In the data rows, zero lies at 4.5, halfway between 4 and 5.
Here is a table of points, one per row:
tensor([6, 6, 2, 4, 5, 7, 6, 5, 6, 5, 7, 5, 6, 2, 5, 5, 6, 1, 7, 4, 6, 3])
tensor([4, 5, 5, 4, 4, 5, 3, 4, 4, 4, 6, 5, 6, 3, 4, 6, 7, 4, 2, 5, 4, 5])
tensor([2, 4, 8, 6, 4, 7, 9, 7, 5, 4, 7, 6, 3, 6, 4, 5, 3, 6, 4, 7, 7, 5])
tensor([4, 5, 7, 2, 6, 8, 5, 5, 5, 5, 4, 2, 6, 7, 5, 5, 2, 0, 6, 6, 4, 5])
tensor([6, 4, 4, 7, 5, 5, 0, 4, 4, 4, 2, 2, 3, 3, 5, 5, 2, 7, 4, 6, 4, 4])
tensor([7, 4, 3, 2, 5, 3, 2, 2, 4, 4, 4, 5, 2, 3, 5, 4, 1, 3, 3, 3, 4, 3])
tensor([4, 5, 3, 6, 3, 2, 3, 5, 4, 4, 8, 4, 7, 4, 4, 4, 5, 5, 6, 3, 5, 2])
tensor([5, 4, 7, 4, 4, 6, 8, 7, 6, 5, 6, 7, 4, 6, 4, 4, 5, 8, 4, 7, 5, 5])
tensor([5, 4, 5, 4, 5, 4, 6, 5, 4, 5, 3, 5, 9, 7, 5, 5, 5, 4, 7, 0, 6, 4])
tensor([4, 5, 4, 4, 4, 8, 7, 5, 5, 6, 9, 2, 5, 1, 6, 4, 3, 8, 9, 5, 3, 3])
tensor([5, 4, 6, 6, 4, 6, 6, 8, 5, 5, 6, 8, 5, 7, 4, 4, 6, 5, 5, 5, 5, 4])
tensor([4, 2, 1, 8, 4, 2, 6, 8, 4, 4, 2, 7, 4, 8, 3, 6, 9, 6, 2, 5, 7, 5])
tensor([6, 4, 2, 8, 5, 2, 2, 5, 4, 3, 3, 6, 5, 3, 5, 3, 3, 8, 6, 8, 3, 5])
tensor([4, 4, 4, 5, 6, 3, 0, 3, 5, 5, 2, 4, 3, 4, 5, 5, 1, 1, 4, 2, 5, 6])
tensor([4, 4, 7, 3, 5, 5, 2, 4, 5, 5, 2, 5, 3, 3, 4, 4, 6, 2, 3, 6, 2, 6])
tensor([5, 3, 6, 7, 4, 4, 3, 4, 4, 5, 4, 5, 5, 3, 5, 4, 5, 4, 6, 6, 3, 3])
tensor([4, 6, 2, 6, 4, 5, 2, 6, 5, 5, 4, 4, 2, 5, 4, 5, 2, 1, 4, 6, 5, 6])
tensor([4, 4, 2, 6, 5, 1, 7, 6, 5, 4, 6, 7, 5, 5, 4, 5, 9, 9, 5, 5, 5, 5])
tensor([5, 6, 3, 5, 5, 4, 6, 7, 5, 4, 5, 5, 4, 6, 4, 5, 6, 0, 6, 1, 7, 5])
tensor([6, 5, 4, 7, 5, 2, 4, 0, 5, 2, 7, 5, 5, 5, 4, 3, 3, 9, 4, 9, 1, 4])
tensor([6, 6, 3, 9, 5, 6, 3, 5, 5, 4, 5, 2, 4, 5, 4, 5, 4, 4, 9, 3, 6, 5])
tensor([7, 5, 1, 4, 6, 5, 2, 6, 4, 5, 4, 6, 4, 5, 5, 5, 5, 5, 9, 4, 5, 5])
tensor([3, 5, 0, 4, 5, 6, 4, 4, 3, 4, 4, 3, 6, 5, 4, 5, 5, 4, 2, 2, 7, 3])
tensor([5, 5, 6, 2, 5, 3, 2, 5, 5, 5, 3, 5, 5, 3, 4, 4, 5, 8, 6, 1, 3, 5])
tensor([4, 4, 4, 4, 6, 0, 3, 2, 4, 4, 1, 6, 1, 7, 5, 5, 5, 2, 1, 2, 4, 5])
tensor([3, 6, 6, 4, 4, 2, 5, 0, 4, 6, 5, 3, 4, 2, 5, 5, 0, 2, 5, 3, 3, 5])
tensor([6, 4, 6, 2, 5, 9, 2, 5, 4, 6, 1, 2, 4, 4, 6, 6, 6, 1, 5, 3, 5, 6])
tensor([3, 6, 3, 3, 4, 8, 6, 5, 5, 5, 8, 6, 5, 3, 4, 2, 4, 5, 3, 0, 6, 6])
tensor([3, 4, 5, 4, 4, 7, 4, 5, 5, 4, 6, 6, 7, 8, 5, 3, 6, 8, 4, 6, 5, 5])
tensor([6, 9, 4, 7, 4, 7, 7, 5, 6, 4, 8, 2, 5, 0, 5, 3, 3, 5, 5, 5, 3, 2])
tensor([6, 4, 4, 4, 4, 4, 6, 5, 5, 5, 3, 3, 6, 5, 4, 7, 6, 2, 2, 0, 5, 6])
tensor([5, 6, 7, 5, 6, 2, 4, 2, 4, 4, 5, 3, 6, 3, 5, 4, 7, 6, 5, 8, 5, 4])
tensor([5, 4, 6, 6, 2, 1, 3, 1, 5, 4, 2, 5, 1, 6, 5, 3, 1, 7, 4, 9, 1, 5])
tensor([4, 5, 3, 5, 3, 6, 7, 3, 5, 4, 6, 3, 3, 3, 5, 4, 0, 3, 6, 7, 3, 5])
tensor([0, 5, 2, 3, 5, 5, 2, 3, 4, 4, 3, 5, 1, 3, 4, 5, 1, 5, 5, 9, 2, 3])
tensor([4, 3, 4, 7, 5, 1, 0, 6, 3, 4, 0, 4, 2, 6, 4, 5, 6, 0, 4, 8, 4, 5])
tensor([5, 3, 1, 5, 5, 3, 4, 3, 4, 4, 7, 5, 5, 2, 5, 5, 7, 7, 5, 6, 4, 2])
tensor([4, 5, 3, 2, 1, 7, 9, 5, 5, 5, 8, 3, 8, 5, 4, 4, 6, 7, 5, 7, 5, 4])
tensor([4, 5, 4, 2, 4, 5, 5, 5, 4, 4, 3, 4, 4, 7, 4, 4, 5, 1, 3, 3, 4, 6])
tensor([4, 3, 3, 8, 6, 5, 1, 6, 4, 4, 5, 6, 2, 8, 4, 4, 5, 2, 1, 6, 5, 4])
tensor([4, 4, 5, 5, 4, 3, 1, 3, 4, 2, 5, 4, 3, 4, 5, 4, 3, 7, 3, 5, 5, 4])
tensor([4, 6, 6, 3, 4, 5, 9, 3, 5, 5, 4, 4, 7, 3, 5, 5, 4, 3, 6, 2, 2, 4])
tensor([2, 4, 4, 5, 5, 6, 5, 4, 5, 5, 6, 5, 4, 4, 4, 4, 5, 9, 5, 9, 5, 3])
tensor([4, 4, 4, 4, 6, 6, 5, 4, 4, 5, 4, 3, 3, 4, 4, 4, 3, 6, 4, 4, 5, 5])
tensor([3, 4, 7, 4, 4, 6, 7, 6, 6, 5, 5, 3, 5, 5, 6, 4, 5, 4, 3, 5, 5, 6])
tensor([5, 4, 4, 5, 5, 4, 6, 4, 4, 5, 5, 4, 3, 5, 4, 4, 5, 4, 4, 3, 6, 6])
tensor([9, 4, 3, 2, 4, 1, 5, 3, 4, 5, 2, 3, 6, 7, 4, 5, 7, 4, 7, 2, 4, 3])
tensor([5, 5, 5, 4, 5, 5, 3, 4, 4, 5, 2, 4, 5, 4, 3, 5, 5, 1, 5, 5, 6, 5])
tensor([6, 6, 6, 2, 4, 3, 5, 6, 4, 6, 5, 3, 8, 4, 5, 6, 9, 4, 4, 1, 4, 4])
tensor([6, 4, 5, 5, 6, 2, 0, 2, 2, 5, 4, 5, 1, 4, 4, 6, 1, 4, 4, 6, 5, 6])
tensor([4, 6, 5, 5, 2, 4, 7, 6, 5, 5, 6, 8, 8, 7, 5, 3, 7, 3, 6, 7, 3, 3])
tensor([8, 4, 7, 5, 4, 6, 2, 3, 4, 3, 6, 6, 4, 6, 5, 4, 4, 7, 5, 5, 2, 4])
tensor([3, 5, 4, 6, 5, 5, 6, 6, 6, 5, 6, 3, 3, 3, 4, 5, 2, 3, 4, 5, 5, 4])
tensor([6, 5, 1, 2, 6, 5, 2, 4, 4, 4, 3, 6, 6, 5, 4, 5, 7, 7, 3, 1, 5, 3])
tensor([4, 4, 6, 7, 6, 4, 6, 5, 5, 4, 5, 6, 3, 4, 4, 5, 1, 2, 4, 3, 6, 5])
tensor([4, 5, 6, 3, 4, 8, 5, 4, 5, 4, 3, 6, 6, 4, 5, 4, 5, 5, 6, 6, 5, 4])
tensor([3, 2, 5, 5, 6, 1, 5, 6, 4, 4, 2, 5, 4, 5, 5, 5, 3, 7, 2, 6, 4, 5])
tensor([3, 4, 6, 6, 4, 5, 6, 4, 5, 4, 4, 3, 4, 5, 4, 5, 4, 3, 4, 3, 5, 6])
tensor([2, 5, 5, 2, 3, 5, 8, 3, 4, 4, 6, 5, 5, 6, 5, 4, 6, 6, 1, 4, 3, 5])
tensor([7, 4, 4, 3, 3, 4, 8, 3, 4, 5, 2, 3, 6, 5, 5, 4, 5, 4, 3, 3, 5, 4])
tensor([6, 5, 3, 5, 6, 2, 1, 4, 5, 5, 3, 6, 3, 3, 6, 3, 7, 1, 5, 6, 4, 5])
tensor([3, 4, 5, 2, 3, 4, 2, 7, 4, 6, 3, 6, 3, 3, 5, 6, 4, 0, 3, 0, 5, 7])
tensor([5, 4, 7, 4, 4, 7, 4, 3, 6, 5, 2, 4, 6, 3, 5, 5, 4, 3, 6, 6, 5, 6])
tensor([6, 5, 4, 5, 7, 6, 4, 8, 4, 5, 6, 4, 4, 4, 4, 6, 5, 4, 4, 2, 6, 5])
tensor([5, 2, 5, 1, 3, 3, 6, 4, 4, 3, 3, 4, 4, 6, 5, 3, 7, 7, 3, 4, 4, 6])
tensor([0, 7, 8, 4, 3, 9, 8, 2, 5, 6, 7, 5, 5, 4, 4, 3, 0, 6, 6, 4, 4, 4])
tensor([4, 3, 5, 4, 4, 1, 4, 7, 4, 5, 4, 5, 2, 2, 4, 5, 3, 4, 4, 2, 5, 4])
tensor([3, 5, 8, 2, 4, 5, 9, 5, 5, 4, 9, 3, 7, 6, 4, 3, 5, 9, 6, 3, 5, 4])
These points spread out most along one direction. How far along it is each point below, from 0 to 99? 50 is the average, and the first point above lies past it.
tensor([3, 4, 5, 4, 4, 7, 4, 5, 5, 4, 6, 6, 7, 8, 5, 3, 6, 8, 4, 6, 5, 5]) 67
tensor([5, 4, 7, 4, 4, 6, 8, 7, 6, 5, 6, 7, 4, 6, 4, 4, 5, 8, 4, 7, 5, 5]) 72
tensor([9, 4, 3, 2, 4, 1, 5, 3, 4, 5, 2, 3, 6, 7, 4, 5, 7, 4, 7, 2, 4, 3]) 43
tensor([4, 4, 4, 4, 6, 0, 3, 2, 4, 4, 1, 6, 1, 7, 5, 5, 5, 2, 1, 2, 4, 5]) 18
tensor([5, 5, 5, 4, 5, 5, 3, 4, 4, 5, 2, 4, 5, 4, 3, 5, 5, 1, 5, 5, 6, 5]) 37
tensor([5, 3, 1, 5, 5, 3, 4, 3, 4, 4, 7, 5, 5, 2, 5, 5, 7, 7, 5, 6, 4, 2]) 54
tensor([3, 5, 8, 2, 4, 5, 9, 5, 5, 4, 9, 3, 7, 6, 4, 3, 5, 9, 6, 3, 5, 4]) 89
tensor([6, 5, 1, 2, 6, 5, 2, 4, 4, 4, 3, 6, 6, 5, 4, 5, 7, 7, 3, 1, 5, 3]) 45
tensor([3, 4, 6, 6, 4, 5, 6, 4, 5, 4, 4, 3, 4, 5, 4, 5, 4, 3, 4, 3, 5, 6]) 50
tensor([3, 5, 4, 6, 5, 5, 6, 6, 6, 5, 6, 3, 3, 3, 4, 5, 2, 3, 4, 5, 5, 4]) 53
tensor([6, 4, 6, 2, 5, 9, 2, 5, 4, 6, 1, 2, 4, 4, 6, 6, 6, 1, 5, 3, 5, 6]) 38
tensor([4, 5, 3, 6, 3, 2, 3, 5, 4, 4, 8, 4, 7, 4, 4, 4, 5, 5, 6, 3, 5, 2]) 56
tensor([4, 4, 2, 6, 5, 1, 7, 6, 5, 4, 6, 7, 5, 5, 4, 5, 9, 9, 5, 5, 5, 5]) 62
tensor([6, 4, 4, 4, 4, 4, 6, 5, 5, 5, 3, 3, 6, 5, 4, 7, 6, 2, 2, 0, 5, 6]) 44
tensor([8, 4, 7, 5, 4, 6, 2, 3, 4, 3, 6, 6, 4, 6, 5, 4, 4, 7, 5, 5, 2, 4]) 51
tensor([3, 2, 5, 5, 6, 1, 5, 6, 4, 4, 2, 5, 4, 5, 5, 5, 3, 7, 2, 6, 4, 5]) 41
tensor([2, 4, 8, 6, 4, 7, 9, 7, 5, 4, 7, 6, 3, 6, 4, 5, 3, 6, 4, 7, 7, 5]) 73
tensor([5, 4, 6, 6, 2, 1, 3, 1, 5, 4, 2, 5, 1, 6, 5, 3, 1, 7, 4, 9, 1, 5]) 35
tensor([5, 4, 5, 4, 5, 4, 6, 5, 4, 5, 3, 5, 9, 7, 5, 5, 5, 4, 7, 0, 6, 4]) 57
tensor([6, 5, 3, 5, 6, 2, 1, 4, 5, 5, 3, 6, 3, 3, 6, 3, 7, 1, 5, 6, 4, 5]) 26
tensor([7, 4, 4, 3, 3, 4, 8, 3, 4, 5, 2, 3, 6, 5, 5, 4, 5, 4, 3, 3, 5, 4]) 53
tensor([6, 5, 4, 7, 5, 2, 4, 0, 5, 2, 7, 5, 5, 5, 4, 3, 3, 9, 4, 9, 1, 4]) 55
tensor([4, 5, 5, 4, 4, 5, 3, 4, 4, 4, 6, 5, 6, 3, 4, 6, 7, 4, 2, 5, 4, 5]) 51
tensor([4, 4, 5, 5, 4, 3, 1, 3, 4, 2, 5, 4, 3, 4, 5, 4, 3, 7, 3, 5, 5, 4]) 41
tensor([7, 4, 3, 2, 5, 3, 2, 2, 4, 4, 4, 5, 2, 3, 5, 4, 1, 3, 3, 3, 4, 3]) 30
tensor([3, 6, 3, 3, 4, 8, 6, 5, 5, 5, 8, 6, 5, 3, 4, 2, 4, 5, 3, 0, 6, 6]) 68
